One turn sends every row of this set to another row. A few are shown first. Where does it send the rows asked after them?
K736: -9  11  2  -16  4  -30  3  -10  -19  -8  -31  -13  -22  -2  -1  14  -5  -5  12  -3  -32  -32
K840: 2  -2  -10  -4  25  -27  15  -6  -16  -30  6  -25  -23  -6  -21  -3  -26  -1  7  -13  13  -24
K307: 15  -18  9  -49  -6  7  11  -13  -8  -8  6  -23  7  11  1  28  -22  -17  -1  1  -4  13
K167: 3  -26  -7  1  -52  -18  2  -10  -9  -12  -5  -32  16  5  -8  -12  7  -6  -7  -6  5  -36
K159: -4  12  18  -12  23  -23  12  9  -18  5  15  -8  3  -4  10  10  -27  -17  3  -1  26  -33
K77: -4  -44  -10  4  -42  -12  2  -18  2  -7  -3  -26  9  4  -8  -8  10  -6  -11  -1  -9  -31
K429: -10  -5  18  -3  38  -21  13  -7  -7  7  21  -6  -16  -4  6  9  -20  -10  -9  2  9  -28
K524: 8  -36  -7  1  -40  2  0  -1  -14  0  9  -7  9  -11  -2  -9  12  -18  -11  17  -18  -11
K55: -11  -7  21  -11  28  -11  4  9  -4  3  14  2  -1  -9  -1  13  -25  -27  12  16  4  -31
K809: -9  26  -5  -5  23  0  6  -18  -26  -10  -6  -22  5  -16  -21  9  -7  -7  10  -8  10  -42
K141: 16  -33  -16  -2  -36  -13  16  -18  -23  7  18  -4  1  -11  11  -16  2  -4  -22  -1  -13  -6
K859: 14  -15  16  -39  0  7  8  -19  -7  -12  7  -34  -5  17  -6  25  -9  -9  -11  -1  -2  11
K80: 12  -16  9  -45  -3  5  11  -16  -9  -5  5  -31  4  16  4  30  -14  -12  -12  -3  2  13
K176: -22  -35  -28  -8  34  -15  14  -2  -6  2  2  -17  -4  -5  6  24  -20  -12  -7  -3  6  -13
K656: 25  -4  13  -46  -8  0  13  -18  -15  -17  9  -29  -3  12  -5  17  -24  -9  -2  -7  3  10
K343: -19  -30  1  -10  -37  14  10  -21  -8  -12  18  -20  1  -2  5  -26  1  -16  -9  -1  -9  0
K746: -6  15  -3  -24  -2  -33  7  -4  -24  -4  -33  -12  -11  -3  7  16  -12  -9  16  -5  -26  -33
K18: -20  8  -7  0  32  7  2  -21  -17  -3  -6  -22  3  -14  -19  18  3  -8  1  0  0  -37
K187: 1  -12  -17  -16  16  -20  12  10  -12  -26  2  -7  -4  -15  -19  3  -42  -19  29  0  6  -24
K216: -8  -18  -31  -21  17  -24  19  11  -19  -3  -1  -10  12  -11  9  18  -42  -19  11  -7  17  -19
K944: -16  -15  4  -14  -47  15  7  -8  -17  -12  12  -26  14  1  7  -24  2  -21  -4  -2  4  -6
K29: 20  -5  19  -42  -7  6  7  -14  -10  -19  6  -35  -2  15  -11  21  -14  -12  -3  -2  2  8
K981: -11  -14  -2  -14  -43  5  19  -21  -21  -10  19  -25  5  1  13  -30  -3  -9  -14  -13  6  -3
K786: -10  6  -6  -1  20  -18  6  10  -20  -20  -5  -41  -4  4  -13  14  -8  -7  -3  -10  30  -28
K81: -13  11  -2  -17  6  -33  7  -12  -23  0  -31  -18  -18  1  10  18  -1  -1  1  -9  -25  -30
K271: -7  3  -20  -17  24  -3  15  -22  -21  -2  0  3  10  -29  -13  9  -30  -15  20  -3  -8  -33
K963: -2  -44  -21  -3  -42  -21  13  -21  -5  4  -1  -23  14  2  8  -6  0  -2  -17  -10  -4  -27
K255: 10  -28  -13  -1  -47  -26  13  -23  -11  -11  2  -27  5  1  -6  -21  -3  3  -9  -14  1  -32
K704: 11  -16  -8  0  -46  -5  4  3  -28  5  6  -21  18  -3  9  -7  16  -11  -22  4  6  -15
K258: -15  9  -4  -21  2  -27  3  -3  -21  3  -36  -16  -8  1  12  24  -2  -10  7  -2  -26  -31
K82: -15  -21  -6  -15  -41  6  19  -20  -19  -4  19  -22  9  0  20  -24  -4  -12  -16  -12  4  1
K491: 19  -23  0  2  -44  -3  0  -3  -18  -12  11  -9  1  -12  -14  -21  7  -14  -4  12  -15  -15
K418: -9  8  -10  -23  4  -35  12  -13  -23  3  -29  -8  -15  -5  13  17  -13  -4  8  -8  -30  -29
K915: -14  0  -6  -21  6  -28  5  -9  -17  2  -31  -8  -14  -3  10  21  -8  -9  11  -1  -37  -29
K17: -24  -1  -19  -8  34  3  11  -22  -20  12  -5  -14  12  -15  -2  25  -4  -8  -5  -5  1  -31
K914: -10  6  16  -12  25  -20  10  10  -16  13  13  -9  7  -2  15  16  -22  -19  -2  2  25  -31
K604: 21  -17  9  -48  -4  2  14  -20  -9  -14  11  -22  -2  8  -4  19  -27  -12  0  -4  -6  13
K927: -13  -26  1  -13  -40  11  13  -22  -11  -17  21  -17  0  -5  2  -33  -6  -15  -3  -2  -10  -1
K85: -9  0  25  -6  28  -12  0  10  -4  -2  14  -5  -5  -6  -6  10  -20  -23  10  14  7  -33
K685: 3  -37  -20  -9  -54  -19  9  -10  -8  -2  -3  -17  24  -3  3  -9  -9  -11  0  -4  -3  -32
K388: -14  -18  -1  -19  -49  13  12  -8  -18  -11  13  -19  17  -2  10  -24  -7  -23  0  -2  1  -4
K918: -5  -5  15  -7  36  -25  16  -8  -8  5  23  1  -14  -8  7  5  -29  -11  -2  0  8  -26
K337: -18  1  -24  -18  25  2  12  -14  -22  12  -6  -3  22  -22  0  24  -20  -17  11  -2  -1  -31
K78: -24  -22  -10  0  28  -3  -2  12  -4  -12  -7  -31  -1  2  -13  25  -2  -18  0  8  11  -23
K751: 16  -23  -6  7  -35  -12  11  -17  -24  -1  17  -18  -7  -6  1  -20  14  2  -28  -2  -6  -10
K997: 8  -40  -15  -5  -48  -20  9  -19  -3  -13  2  -14  8  -5  -10  -19  -11  -7  3  -3  -13  -31
K437: -1  20  -14  -12  23  -9  17  -25  -28  -9  2  -8  1  -23  -16  1  -23  -4  14  -13  2  -37
K477: 21  -13  -11  -8  -52  -12  11  2  -32  1  9  -10  18  -10  8  -15  -1  -13  -10  1  3  -15

K80 goes to -> K307
K437 goes to -> K809
And these:
K927 goes to -> K981
K418 goes to -> K746
K55 goes to -> K918
K141 goes to -> K477
K840 goes to -> K786
K963 goes to -> K685

One turn sends every row of this set to another row. A few are shown first. Where does it send the rows asked after them?
K612: -25  -8  11  13  8  25  7  -5  11  -13  -11  8  10  0  -7  -2  5  34  -18  1  -26  -12
K797: 1  8  -21  30  16  -7  1  -9  8  -9  0  -14  24  16  20  26  -1  -15  19  -7  10  -7
K686: 6  14  -12  22  7  -14  -2  13  5  -4  -8  -30  20  -8  17  36  -12  -2  16  -17  11  -6
K208: 10  3  -3  22  -6  -19  -8  2  -1  -12  -4  -21  21  2  28  15  -5  -7  20  -22  3  1
K596: 8  8  3  24  -10  -15  0  -1  0  -12  0  -23  18  4  27  15  -9  -9  20  -23  0  -2
K781: -7  9  -15  27  6  6  5  13  38  13  -14  28  16  -6  22  -9  9  2  5  -10  0  18
K593: -12  -4  -31  0  -5  2  12  25  29  6  30  -9  -11  29  -10  7  -11  6  11  2  -18  12
K565: 3  11  19  19  2  12  7  8  18  -15  -12  25  -11  -5  -8  1  10  35  5  1  -32  2
K673: -18  2  -8  12  -2  7  -3  21  18  8  -16  7  33  -31  20  13  9  21  -12  -13  4  13
K160: 3  11  -11  0  13  22  6  -11  33  10  -22  -29  2  -10  -30  -13  14  30  -1  10  -8  27
K885: -17  -15  -22  -8  -23  0  -2  25  6  -9  31  -16  6  10  -10  23  -7  19  -3  2  -17  16
K954: -10  0  -38  3  -5  1  13  27  22  -3  22  -13  -11  21  -13  4  -22  5  6  6  -20  6
K572: 8  13  -10  15  2  -7  -2  -4  22  -5  -3  -10  19  5  28  19  -19  -17  20  -2  17  -10
K557: 9  13  1  -8  -1  25  1  -12  34  4  -20  -29  -2  -14  -20  -17  15  24  7  6  -2  29
K784: -9  18  -16  22  19  5  5  6  27  8  -8  30  21  -11  18  20  29  15  10  -1  3  17
K647: -3  7  -16  -18  -4  -7  6  5  6  -16  34  1  -8  19  3  21  8  19  27  19  -18  8
K91: 4  18  -9  27  4  -9  5  9  3  -7  -3  -29  19  -7  14  40  -13  -3  13  -16  7  -8
K940: -14  1  -13  -24  -3  -10  13  20  10  5  24  -29  -11  15  6  -1  -6  22  21  -6  -22  -1
K98: 6  17  -5  19  -3  -3  6  -3  22  -6  0  -14  16  4  24  21  -24  -18  18  -4  13  -11
K611: 9  2  -1  -3  -3  18  -5  -24  21  -8  -15  -14  10  -8  -22  -14  25  28  1  16  -10  36
K666: 10  7  2  -4  -4  25  -3  -25  23  -7  -14  -20  3  -5  -17  -17  29  22  9  10  -6  34
K910: -17  -3  -9  -24  -6  -8  10  22  13  9  31  -27  -6  16  4  12  3  26  19  -9  -18  5
K804: 5  1  -14  11  6  21  -1  -14  21  -3  -19  -22  9  -6  -33  -10  21  28  -7  10  -13  36
K541: 3  12  -14  4  8  31  3  -10  32  3  -20  -31  2  -11  -32  -5  17  23  -2  10  -2  29
K393: 11  12  4  -12  3  16  1  -16  31  4  -20  -21  0  -14  -19  -16  18  33  8  13  -7  30
K70: 0  12  -14  32  11  -5  8  -13  3  -12  5  -16  22  17  20  28  -1  -13  19  -8  5  -8
K237: -6  3  -15  -15  -9  -2  5  11  17  -9  38  5  -6  20  -2  28  8  17  22  18  -13  14
K374: -14  -10  -27  -7  -17  -1  -1  20  -5  -21  28  -14  8  6  -11  26  -8  20  -3  11  -20  11
K366: -3  13  6  28  14  15  14  17  22  -6  -16  15  -13  -2  -18  3  5  34  -1  -6  -32  -2
K31: -21  1  -3  12  10  -1  4  10  12  15  -14  1  28  -14  30  -3  28  22  3  -28  -6  12
K342: 4  4  -10  8  3  27  -3  -18  16  -8  -16  -26  8  -6  -30  -4  30  25  -1  7  -8  36
K320: -23  2  19  -1  12  23  12  -1  21  -2  -13  4  2  -6  -1  -3  2  38  -10  2  -21  -20

K910 goes to -> K237
K596 goes to -> K70
K781 goes to -> K31
And these:
K565 goes to -> K612
K666 goes to -> K342
K954 goes to -> K940
K686 goes to -> K572
K160 goes to -> K393

One turn sends every row of this set to another row. A few are shown first. Where does it send the rows asked after them?
K699: 30  11  20  8  33  21  17  22  3  -14  3  22  4  5  2  -8  -10  6  7  -2  -28  4  -12
K653: -1  21  6  -20  24  4  -30  15  -8  22  -13  -8  10  1  -13  41  -14  -6  15  -4  -15  8  8
K389: 36  -5  27  6  29  23  11  21  10  -24  -1  22  17  -9  -2  -12  -24  -1  9  -4  -22  4  9
K722: 37  13  34  22  16  4  20  23  17  -7  -2  25  7  -21  -7  -8  -25  -13  15  -5  -31  2  -8
K232: 16  13  12  -29  15  7  0  -5  5  16  -7  -15  28  -39  -2  19  -1  -4  -13  -5  8  -33  24
K274: 17  16  8  -37  9  25  -10  16  19  17  -4  -20  18  -43  -4  11  -17  -6  -14  -13  8  -18  36
K38: 0  32  11  -15  0  9  8  7  23  36  13  -20  8  -21  -17  27  -31  -21  -11  -37  -3  -21  -7
K2: 26  51  10  -5  12  0  -10  10  -7  8  -8  2  5  -33  10  30  -23  -12  -44  -11  -21  6  10
K721: 20  25  23  18  19  9  29  26  3  -12  10  21  4  -13  -9  -21  -15  -2  5  -11  -25  3  -10
K890: 10  6  -2  -24  22  14  -23  15  3  28  -4  -16  4  -12  -5  47  -25  0  7  -35  -5  -9  4
K471: 26  18  22  22  15  3  24  24  12  -7  0  23  4  -22  -11  -14  -31  -10  24  -17  -27  5  -11
K707: 28  16  34  17  17  9  26  27  8  -9  7  22  5  -11  -6  -17  -11  -7  2  -1  -30  0  -9
K242: 16  52  4  -18  25  3  -3  12  1  22  14  -12  5  -24  -2  40  -26  1  -30  -33  -8  4  -3
K436: 26  44  6  -37  29  11  -16  32  1  20  0  -3  12  -18  -12  32  -22  -6  -31  -20  -7  22  14
K528: 14  5  13  -25  32  -5  -13  12  -1  37  -22  -4  11  -6  -17  51  -18  -18  4  -18  -14  -8  0
K254: 19  2  2  -21  2  15  -33  27  -6  18  -20  -1  12  5  -3  41  -17  -20  2  -20  -16  5  3
K543: 27  -3  15  8  35  23  11  21  4  -25  -1  20  12  -11  -3  -14  -30  5  15  -16  -18  6  10
K173: 20  36  7  -26  -10  11  -20  6  12  9  3  -9  47  -19  -17  20  -22  -15  18  -6  9  9  10
K525: -6  27  18  -29  5  15  4  29  18  40  3  -19  -1  -15  -23  11  -8  -24  -21  -18  -8  -18  8
K138: 30  7  30  8  31  18  16  27  2  -18  7  21  8  1  -3  -13  -12  0  -3  -3  -28  6  0
K281: 30  32  -2  -24  -6  5  -14  13  17  23  8  -12  29  -34  -7  36  -30  -8  15  -35  9  0  -4
K748: 31  44  13  -27  39  -8  -3  7  -4  17  -5  3  24  -22  -10  44  -22  -9  -32  -17  -9  9  5
K734: 33  0  25  14  27  24  19  12  26  -11  -6  20  12  -6  -6  -7  -38  -9  20  -10  -25  -3  -6
K411: 18  12  20  9  33  21  21  25  -3  -21  8  19  7  -2  -6  -18  -17  6  0  -13  -22  5  0
K379: 13  66  14  -10  26  -4  -9  -2  2  12  0  -4  17  -32  -9  34  -34  -11  -21  -5  -15  14  14
K598: 26  20  26  19  24  15  28  15  12  -8  1  19  0  -13  3  -15  -11  -1  6  1  -29  -8  -13
K782: 35  24  8  -18  -29  16  -14  14  18  9  -4  -2  40  -23  -9  19  -29  -31  -5  -22  2  3  3
K928: 9  24  -2  -27  15  18  -7  4  0  14  11  -24  11  -33  9  25  -7  12  -17  -25  7  -23  17
K902: -8  33  11  -14  11  10  -9  -5  0  14  -2  -22  12  -33  1  14  -2  0  -6  8  -5  -22  27
K113: 12  13  10  -23  24  7  -18  29  15  41  -22  -8  -5  -24  -17  40  -33  -21  2  -23  -17  -1  13
K205: -11  32  23  -12  9  13  -2  -2  25  25  0  -17  20  -6  -31  22  -41  -34  -7  -14  -11  -10  10
K66: 0  18  24  -24  16  6  15  2  18  36  -2  -13  20  -8  -27  24  -17  -31  -22  -20  -6  -28  2
K428: 5  29  21  -3  -5  14  4  7  20  23  -7  -7  7  -13  -16  21  -41  -41  -35  -25  -20  -15  4
K225: 38  23  25  22  24  12  25  13  23  -10  -3  24  8  -20  -1  -7  -33  -7  13  -5  -28  3  -12
K156: 35  47  6  -27  -9  -3  -9  28  16  29  -1  -6  20  -49  -9  20  -13  -15  1  -14  3  7  7
K456: 36  -6  32  15  22  15  14  19  19  -13  -7  23  11  -17  -6  -6  -33  -11  19  -7  -28  -1  4
K150: 28  -2  21  18  22  14  15  20  15  -14  -8  21  9  -22  -7  -10  -38  -6  29  -18  -22  1  3
K413: 42  35  9  -31  -2  -7  -3  8  10  20  0  -1  47  -33  -14  29  -9  -16  2  -13  10  -1  -2
K959: 37  2  18  4  25  30  13  17  15  -21  1  19  20  -2  0  -12  -20  2  17  -6  -17  2  -3
K438: 7  11  5  -15  -4  20  -16  11  -9  11  -11  -13  5  -25  14  16  5  -5  -20  -3  -8  -25  21

K205 goes to -> K173
K428 goes to -> K782
K525 goes to -> K156
And these:
K707 goes to -> K722
K959 goes to -> K699
K411 goes to -> K721
K281 goes to -> K890
K748 goes to -> K66

